[ 28.0 -49.0   4.5 -83.0 -65.1   5.0 -51.1  -6.0 -36.4  27.1  73.3  -9.6
 -18.5 -50.9]  Q502
[  4.0   4.2  -2.2  11.3 -38.7 -24.2  -3.5 -21.5  12.3  13.7  -8.3 -30.7
  -1.8 -17.1]  Q486
[ 25.0 -20.4  23.3  37.8  -9.5  32.0  60.2 -41.5 -50.6   4.2 -17.2  13.9
  -0.8   8.6]  Q302
[-12.5   7.0  35.6  21.1  12.6  -1.1  19.9   1.1 -18.6 -35.4  15.7  60.1
  -9.6  24.7]  Q841
[ 27.6  26.5  -0.4  20.2  10.4 -10.3  13.7   3.8  28.8  -4.2  35.0 -23.8
 -16.5 -17.0]  Q129
where: [60.1]
Q841, 11
both Q841 Q502: 
[-9.6]

[ 27.4  16.1  37.4  -2.6  14.8  24.4 -48.1  -0.1 -20.1 -22.7   9.1 -30.4
  32.0  36.6  23.1  11.3   9.3  -5.9   8.4  27.4  37.2   3.6  11.1 -65.2
  14.2 -16.3  13.9  14.6  -1.3  11.2  24.5 -39.1  -9.6  -9.2  -4.0  13.8
  -8.1 -28.0  30.8   7.3  16.5   9.8]  Q244
[ 27.4  -7.2  37.4 -11.7 -20.3  20.0 -60.3  -1.1 -37.8 -19.4  -5.6 -27.6
  20.4  16.9   6.1  16.7   8.3  -7.3  12.1  35.1  22.4   0.0 -10.4 -46.3
  17.9 -17.4  -6.6  20.3   1.9  18.3   0.6 -22.1   0.9   7.2 -18.6  23.1
   6.6 -29.8  20.9  -1.3  39.0  11.1]  Q505
[  2.9  16.1  22.6  -2.6  14.8  24.4 -48.1  -0.1 -20.1 -22.7   9.1 -30.4
  32.0  36.6  23.1  11.3   9.3  -5.9   8.4  23.0  37.2   3.6  11.1 -65.2
  14.2 -16.3  13.9  14.6  -1.3  11.2  24.5 -39.1  -9.6  -9.2  -4.0  13.8
  -8.1 -28.0  30.8   7.3  16.5   9.8]  Q745
asked: [  2.9  16.1  22.6  -2.6  14.8  24.4 -48.1  -0.1 -20.1 -22.7   9.1 -30.4
  32.0  36.6  23.1  11.3   9.3  -5.9   8.4  23.0  37.2   3.6  11.1 -65.2
  14.2 -16.3  13.9  14.6  -1.3  11.2  24.5 -39.1  -9.6  -9.2  -4.0  13.8
  -8.1 -28.0  30.8   7.3  16.5   9.8]
Q745
size: [  2.9  16.1  22.6  -2.6  14.8  24.4 -48.1  -0.1 -20.1 -22.7   9.1 -30.4
  32.0  36.6  23.1  11.3   9.3  -5.9   8.4  23.0  37.2   3.6  11.1 -65.2
  14.2 -16.3  13.9  14.6  -1.3  11.2]
30

[ -3.0 -10.0 -28.2   9.8   6.5  26.8 -20.8 -42.6  21.6   2.6 -34.9] = Q742
[ -0.8 -16.0  -8.9 -37.4   1.3  -8.9 -72.3 -10.8  51.0  17.1   5.2] = Q604
[ -0.8 -16.0  -8.9 -37.4   1.3  -8.9 -72.3 -10.8  51.0 -10.1   5.2] = Q247
[ 16.1 -44.2 -22.0 -21.5  14.0  10.1  -0.5   7.7  40.8  18.9 -15.8] = Q847
[ 18.9 -25.0   6.8 -40.8  19.8  25.7 -25.0  -9.3  42.9 -10.4  -7.5] = Q918
[-57.5   5.0 -28.3 -11.7  26.2  20.4 -21.8 -29.5   2.6  17.8  -6.3] = Q844
[  6.0   4.0  -9.0  10.1   5.7  19.0 -45.9 -28.5  44.0  15.2  12.3] = Q626
[ 22.1  13.7 -30.6 -46.8  21.3  20.7 -16.8  18.8   7.9 -12.8 -35.9] = Q890
[ 13.0 -21.4   4.5 -24.5  15.2   1.5 -38.1  -3.6  44.6  27.6 -37.2] = Q317
[-16.6  21.0 -24.6   6.1  36.7  43.9 -10.2 -26.4  28.0  10.8  -8.6] = Q864
[ 17.8  11.5 -29.1 -22.3  26.6 -24.4 -29.8 -28.1  -0.6   8.2  15.1] = Q74
[ -6.5 -28.2 -20.1 -54.9  -0.3 -23.7 -25.3 -36.5  45.7  11.0 -10.4] = Q475
where: [-21.8]
Q844, 6
both Q626 Q317: 
[15.2]
where: [-22.3]
Q74, 3
both Q918 Q475: 
[-10.4]
where: [-24.4]
Q74, 5
size: [-16.6  21.0 -24.6]
3
both Q918 Q847: 
[18.9]

[ -1.3 -38.1 -18.4 -63.1  12.3   5.4   5.9  57.2 -12.9  23.1] -> Q428
[-48.1 -10.7 -47.1  78.4 -28.1   1.7 -22.0  39.4  17.7 -32.4] -> Q536
[ -7.9   2.1 -12.3   3.5  -3.0   2.6   5.3 -11.4  43.7 -10.1] -> Q619
[-21.0 -17.8 -17.3  10.2  31.0 -16.0  30.8  11.4  19.3 -22.0] -> Q673
[ 18.4   3.0  22.6 -14.2   0.3   0.0  -9.4   4.9 -53.8  18.9] -> Q803
[ 53.9  -5.4  66.4  20.9 -52.8  19.1 -50.6  -5.5 -37.8  26.1] -> Q281
[ -5.5   1.4 -11.5  -4.0  -3.1   4.1   5.3 -11.2  45.1  -6.9] -> Q451
size: [ -7.9   2.1 -12.3   3.5  -3.0   2.6   5.3 -11.4  43.7 -10.1]
10
where: [10.2]
Q673, 3
both Q451 Q281: 
[-5.5]

[  7.1 -24.5  57.8   9.6  18.9  52.4  -9.6  13.5   7.5  66.1  -2.2  -1.0
   9.1   0.9  -6.8] : Q172
[ 18.5 -23.4  16.0   7.9   2.4  15.3  -7.3  -2.8  30.2 -15.6   7.2  -5.5
   3.5   6.7  30.8] : Q549
[-12.8  43.8 -14.3 -18.0   2.4 -21.2  34.7   8.2   8.4   5.0 -26.3  23.8
  30.9  30.8  30.7] : Q202
[ 18.5 -23.4  16.0   7.9   2.4  15.3  -7.3  -2.8 -17.5  14.3   9.7  -1.4
  10.3 -18.6  57.8] : Q892
[-26.9  28.6 -45.8 -18.9  -5.5 -43.3  26.7   0.9  -6.1 -38.8 -21.2  16.8
  13.2  15.9  10.5] : Q169
[-38.0  31.1 -28.6 -22.1   3.7 -29.0  32.7  11.3   5.3 -12.2 -34.1  23.0
  32.0  30.1  20.4] : Q358
[ -6.1 -18.2  27.5  10.2   7.6  30.1 -18.8   4.7  15.8  30.1  10.2 -13.1
   7.6  -1.3   0.7] : Q972
both Q172 Q892: 
[57.8]
howmany Q972: [30.2]
0
howmany Q972: [10.2]
2
size: [ 18.5 -23.4  16.0   7.9   2.4  15.3  -7.3  -2.8 -17.5  14.3]
10
size: [ 18.5 -23.4  16.0   7.9   2.4  15.3  -7.3]
7

[-24.1  14.2  -0.2  35.3] = Q22
[-24.1  14.2 -32.8  44.4] = Q975
[-70.0  51.8 -56.4 -16.0] = Q495
[  2.1   3.6 -24.0  -1.3] = Q799
[2.8 0.2 1.3 0.5] = Q476
[ 3.3  0.8 -1.8 -6.2] = Q256
where: [3.3]
Q256, 0
size: [-24.1  14.2 -32.8]
3

[ 26.6 -13.2   7.7  -4.4 -41.8  26.7 -41.8] -> Q675
[  5.9  26.0 -41.7  26.0  -4.5  34.4  -4.5] -> Q498
[-33.7  21.7  64.4  10.0  29.9  38.8  -6.6] -> Q131
howmany Q498: [5.9]
1
size: [ 5.9 26.0]
2
howmany Q675: [-41.8]
2
rest: [  5.9  26.0 -41.7  26.0  -4.5]
[34.4 -4.5]
where: [-4.4]
Q675, 3
howmany Q498: [-4.5]
2

[-20.2  21.2   7.4 -26.0   2.7  20.7 -16.8 -12.0  13.4 -20.3]  Q319
[  2.7  13.7   5.4 -34.0 -19.9  20.7 -16.8 -12.1  13.4 -20.3]  Q855
[  2.7  13.7   5.4 -34.0 -19.9   2.6 -16.8 -23.2  26.2 -16.6]  Q100
rest: [-19.9  20.7 -16.8 -12.1  13.4]
[-20.3]
asked: [  2.7  13.7   5.4 -34.0 -19.9   2.6 -16.8 -23.2  26.2 -16.6]
Q100
size: [-20.2  21.2   7.4 -26.0]
4
where: [-23.2]
Q100, 7
asked: [-20.2  21.2   7.4 -26.0   2.7  20.7 -16.8 -12.0  13.4 -20.3]
Q319
size: [ 2.7 13.7]
2

[ -7.9   3.4 -18.9 -14.5  10.5] -> Q813
[-26.0  -9.1  31.6  12.1  -4.0] -> Q415
[ 67.4  -7.4  18.5  29.5 -18.2] -> Q357
[  4.6 -28.8  35.5 -33.3 -25.2] -> Q592
[-26.0  -9.2  31.6  12.1  -6.1] -> Q512
[  3.2  14.1 -35.2 -34.4  30.2] -> Q52
[ 66.2  -8.7  18.7  26.0 -20.0] -> Q990
[-26.0  -9.3  31.6  12.1  -5.7] -> Q559
[ 14.5 -25.9  27.5  26.8  -7.1] -> Q20
rest: [-26.0  -9.1  31.6]
[12.1 -4.0]
rest: [-26.0  -9.2  31.6  12.1]
[-6.1]

[-4.3 26.6  2.6 38.7 -4.2 26.6] = Q837
[ -4.8 -84.1  -0.5  19.2  -4.3  12.4] = Q716
[ -5.0 -33.0  87.5 -73.2   0.5 -69.2] = Q730
howmany Q837: [-4.3]
1
rest: [38.7 -4.2]
[26.6]
both Q716 Q837: 
[-4.3]

[-18.8   9.2  39.1   0.9   8.5   9.7  13.5 -70.1  -3.3  24.5 -74.1 -27.7
 -40.3] = Q261
[ 72.3 -41.4  41.3 -40.9 -40.4 -63.5  69.1  53.5 -41.4  72.4 -40.4  -7.0
 -41.4] = Q956
[-18.8   9.1 -33.6  43.3 -14.7 -62.0   0.2  68.5  20.3  24.4 -74.1 -27.7
 -45.1] = Q66
howmany Q956: [-40.4]
2
rest: [ 24.5 -74.1 -27.7]
[-40.3]
howmany Q956: [-41.3]
0
size: [-18.8   9.1 -33.6  43.3 -14.7 -62.0   0.2  68.5  20.3  24.4]
10
rest: [-18.8   9.1]
[-33.6  43.3 -14.7 -62.0   0.2  68.5  20.3  24.4 -74.1 -27.7 -45.1]

[  4.0  -0.8   3.1   9.1   5.6 -13.1  13.3  -1.4  11.0  -1.6 -16.0   7.3
   8.0  17.7  -6.7   1.1  -6.6   0.8  11.9 -11.9  -3.2  -2.7  -5.8   0.0
   1.2  -2.4]  Q420
[  3.4   1.3  -4.9  -2.2  -3.3  -9.5   4.9  -0.1  -3.5 -24.3   0.4   2.1
   3.4 -22.5  -4.1   6.4  13.0  -2.2   5.2   2.4  -0.1   0.7  16.1  -4.6
   2.6  25.0]  Q36
[  4.8 -24.2 -19.8  -8.1 -13.9  -6.2  -3.5   2.4  -7.4 -19.6 -12.4   2.8
  -5.4  20.1  -5.9  -6.1  39.4   0.5  -6.3   0.3  -5.8   0.9 -11.1   2.1
   1.5   6.0]  Q585
[ 28.3   3.1  18.0  -6.4 -10.3   0.9  20.3 -11.2  -9.1 -13.6 -24.3  -1.7
 -16.9  28.1 -13.5  -6.7  -2.6   1.1   4.2  -3.3  -9.5   3.9  12.4  -0.4
 -11.8  -4.4]  Q553
[ -5.4  -1.0  -5.8   4.3   3.4   5.0  -2.1  -5.4  -1.2  -9.3   1.2  -1.7
  -3.2 -26.2   6.1   5.8 -13.2  -3.9 -25.0  -2.3   1.7  -3.9 -25.4 -15.0
   0.2  -0.1]  Q656
[-20.7   5.6  18.0  -6.5 -10.3   0.9 -18.1   7.9  -4.1  -6.2  -1.8  -1.8
 -11.7   7.2   0.7  14.8 -11.2   0.5  -6.4   1.9   5.3   2.4  -5.6   1.5
  -8.6   3.2]  Q771
[  3.4   1.3  -4.9  -2.2  -3.3  -9.5   4.9  -0.1  -3.5  -1.0   0.4   2.1
   3.4 -22.5  -4.1   6.4  13.0  -2.2   5.2   2.4  -0.1   0.7  16.1  -4.6
  -5.2 -11.5]  Q987
size: [  4.8 -24.2 -19.8  -8.1 -13.9  -6.2]
6
where: [9.1]
Q420, 3
where: [-25.4]
Q656, 22
asked: [  4.8 -24.2 -19.8  -8.1 -13.9  -6.2  -3.5   2.4  -7.4 -19.6 -12.4   2.8
  -5.4  20.1  -5.9  -6.1  39.4   0.5  -6.3   0.3  -5.8   0.9 -11.1   2.1
   1.5   6.0]
Q585
rest: [ 0.5 -6.4]
[ 1.9  5.3  2.4 -5.6  1.5 -8.6  3.2]
rest: [ 18.0  -6.5 -10.3   0.9]
[-18.1   7.9  -4.1  -6.2  -1.8  -1.8 -11.7   7.2   0.7  14.8 -11.2   0.5
  -6.4   1.9   5.3   2.4  -5.6   1.5  -8.6   3.2]

[  1.7  35.0   6.9 -35.9 -35.3  12.4 -24.7 -35.6 -12.5  16.7 -23.7  51.4
  -9.1  -8.7  -0.2  26.5  17.7 -19.1] = Q250
[-35.5   1.3  21.6 -32.4 -39.5  26.7 -28.3  -4.0 -31.6  24.6 -21.1  28.7
 -45.9  29.5 -38.6  35.0  27.9 -35.6] = Q704
[ 21.5   4.8  -3.8  18.3  22.5  -2.1  20.6  -4.4   5.5 -10.2  20.3 -19.6
  29.3 -12.4  27.9 -24.8 -14.6  21.6] = Q596
[-23.4   8.8  13.1 -28.4 -32.1  19.1 -21.8  -9.9 -21.4  17.9 -19.3  30.7
 -34.5  15.4 -26.2  27.4  21.7 -29.1] = Q111
[-23.8 -27.4  11.6  27.3  24.9  18.3  24.1  30.6 -16.7  -9.8  27.5 -36.8
 -22.1  26.2 -24.0 -19.4  -8.7   0.6] = Q776
[ -2.1 -13.0 -22.9 -25.4 -27.5 -44.0 -37.4  17.7  32.3  17.5 -47.3  21.8
 -12.6   2.0  -3.7  35.0  21.6 -21.9] = Q229
[-25.1 -62.1  -6.9  31.3  26.1 -16.4  16.6  58.4  13.3  -8.0  12.9 -41.8
 -23.1  33.6 -24.3 -13.8  -5.7  -2.6] = Q530
[-46.5 -29.0  -3.9  18.3 -40.9   0.4 -39.4  26.4  -7.9  30.8 -31.9  23.5
 -68.1  40.3 -49.4  49.5  42.1 -62.0] = Q755
[-13.9   4.9  30.9  25.9  27.4  55.6  40.5 -13.5 -47.5 -15.1  57.4 -23.3
  -6.1  12.7 -13.1 -29.3 -15.2   9.2] = Q912
[ 37.0  33.3 -14.5  -2.9   1.0 -16.6  -1.7 -36.2  19.1  -3.6  -6.6  11.0
  45.8 -37.3  38.2  -3.8  -6.5  19.1] = Q199
both Q776 Q250: 
[-8.7]
rest: [-3.8 18.3]
[ 22.5  -2.1  20.6  -4.4   5.5 -10.2  20.3 -19.6  29.3 -12.4  27.9 -24.8
 -14.6  21.6]

[ 10.4  15.3  26.9  -2.7  24.6  -8.6   4.3 -60.7 -39.4 -11.1 -21.0 -14.9
 -26.7]  Q729
[ -2.6  15.3  26.9  -2.7  24.6   8.8   4.3 -60.7  26.2   4.1 -45.3  26.8
 -42.4]  Q884
[ 10.4  26.8  26.9 -45.4  -8.7   8.8   4.3 -60.7  26.2  -8.7 -45.3  26.8
 -42.4]  Q413
[ 10.4  -2.7  26.9  -2.7  24.6   8.8   4.3 -60.7  26.2  -8.7 -45.3  26.8
 -42.4]  Q398
asked: [ 10.4  -2.7  26.9  -2.7  24.6   8.8   4.3 -60.7  26.2  -8.7 -45.3  26.8
 -42.4]
Q398
howmany Q413: [-8.7]
2
size: [10.4 15.3 26.9 -2.7 24.6 -8.6]
6
rest: [  8.8   4.3 -60.7  26.2   4.1]
[-45.3  26.8 -42.4]
size: [ 10.4  26.8  26.9 -45.4  -8.7   8.8   4.3 -60.7]
8
asked: [ -2.6  15.3  26.9  -2.7  24.6   8.8   4.3 -60.7  26.2   4.1 -45.3  26.8
 -42.4]
Q884

[-30.4  57.8  57.8 -30.4  57.8 -30.5  57.8] -> Q591
[ 48.8  47.9  -2.8 -40.2  -3.0  47.8   5.9] -> Q379
[47.8 57.8 -3.0 -3.0 -3.0 47.8  5.9] -> Q366
howmany Q366: [47.9]
0
howmany Q366: [-3.0]
3
howmany Q591: [-30.5]
1

[  1.2  -0.4  -0.4   2.0   0.2  -1.5  -1.8  -0.3   0.8   0.5  -0.4   0.2
  -0.4   0.1 -17.2  12.7  -8.5 -31.9 -47.4  33.9 -40.4  43.6 -64.8  60.2] -> Q176
[-18.1  37.0  44.4 -17.0  36.7 -18.6  24.4 -29.5  29.8 -29.9  72.4 -43.9
  56.5 -47.3 -38.3  56.4  47.1 -42.6 -30.0  38.2 -72.1  39.6  23.4 -19.5] -> Q365
[-18.1  37.0  44.4 -17.0  36.7 -18.6  24.4 -29.5  29.8 -29.9  72.4 -43.9
  -0.4 -47.3 -38.3  56.4  47.1 -42.6 -30.0  38.2 -72.1  39.6  23.4 -19.5] -> Q831
[  1.7  -0.3  -0.4   2.5   0.3  -0.3  -2.4   0.3   1.1 -29.8  72.4 -43.9
  -0.4 -47.3   0.5  -1.1  -2.0 -42.5 -30.0  38.2   1.1  -0.3   0.0  -0.2] -> Q931
where: [56.5]
Q365, 12
rest: [-29.9  72.4 -43.9  -0.4 -47.3]
[-38.3  56.4  47.1 -42.6 -30.0  38.2 -72.1  39.6  23.4 -19.5]
rest: [0.8 0.5]
[ -0.4   0.2  -0.4   0.1 -17.2  12.7  -8.5 -31.9 -47.4  33.9 -40.4  43.6
 -64.8  60.2]
size: [-18.1  37.0  44.4 -17.0  36.7 -18.6  24.4 -29.5  29.8]
9
size: [-18.1  37.0  44.4 -17.0  36.7 -18.6  24.4 -29.5]
8

[ 21.4  -0.7  -6.2  22.4  25.2  17.2  51.3  -2.3 -23.5  -2.9  13.9   3.0
  25.5  29.6 -40.7  11.1 -26.1   0.5  50.0  -1.4  23.2   0.2 -25.6  34.3
   9.3  56.7 -16.1 -12.6  -2.1  26.3  18.9] = Q143
[ 12.8  12.7  -1.5  -6.1  -1.3  -8.6  19.4  -5.2   7.8  11.5  -8.1 -14.3
  -4.5   1.1  24.9  15.7  12.9 -16.5  14.8  -7.3  -9.4 -10.0  12.5 -11.7
  -6.8  19.4 -42.0 -39.2  11.8  -3.1  -7.9] = Q733
[ -0.5   4.7  39.6 -12.4  -9.1  -5.5 -36.5  46.8  12.9   7.8  33.0  38.6
 -15.7 -28.6  20.3  -2.5  15.6 -21.4 -36.9  46.7 -15.4  45.7  15.6 -50.6
 -16.9 -42.2 -39.8 -39.5   4.7 -14.9  32.9] = Q542
[ 71.0  -7.3   5.4  17.7  28.9  11.4 -16.1   7.9  20.8 -10.0 -10.3   4.6
  21.8 -15.8  36.3  -3.0  27.0 -24.3 -18.2   8.4  15.7   7.9  27.0  -2.7
  -3.8 -18.0 -66.4 -63.1  -9.3  24.5  -5.4] = Q722
[-26.4  19.4  28.7 -17.7 -18.6 -13.3  33.0  31.3  -6.9  20.1 -12.4  14.7
 -19.8   7.3  -3.8  23.1  -5.9 -12.6  28.9  28.6 -20.1  24.9  -6.3 -31.3
 -11.0  32.3 -26.9 -24.8  17.9 -19.7 -17.0] = Q977
[  2.7  -5.9  37.5  11.0  11.8  15.1 -34.8  51.9 -10.4  -3.4  -6.8  50.8
   9.0 -16.2 -15.8 -11.1 -11.9  -5.9 -31.8  53.4  11.6  55.0 -11.9 -11.4
  -2.7 -38.2 -15.0 -14.1  -6.0   9.1  -6.8] = Q280
both Q977 Q280: 
[-5.9]
where: [25.2]
Q143, 4
rest: [-28.6  20.3  -2.5  15.6]
[-21.4 -36.9  46.7 -15.4  45.7  15.6 -50.6 -16.9 -42.2 -39.8 -39.5   4.7
 -14.9  32.9]
where: [-11.4]
Q280, 23

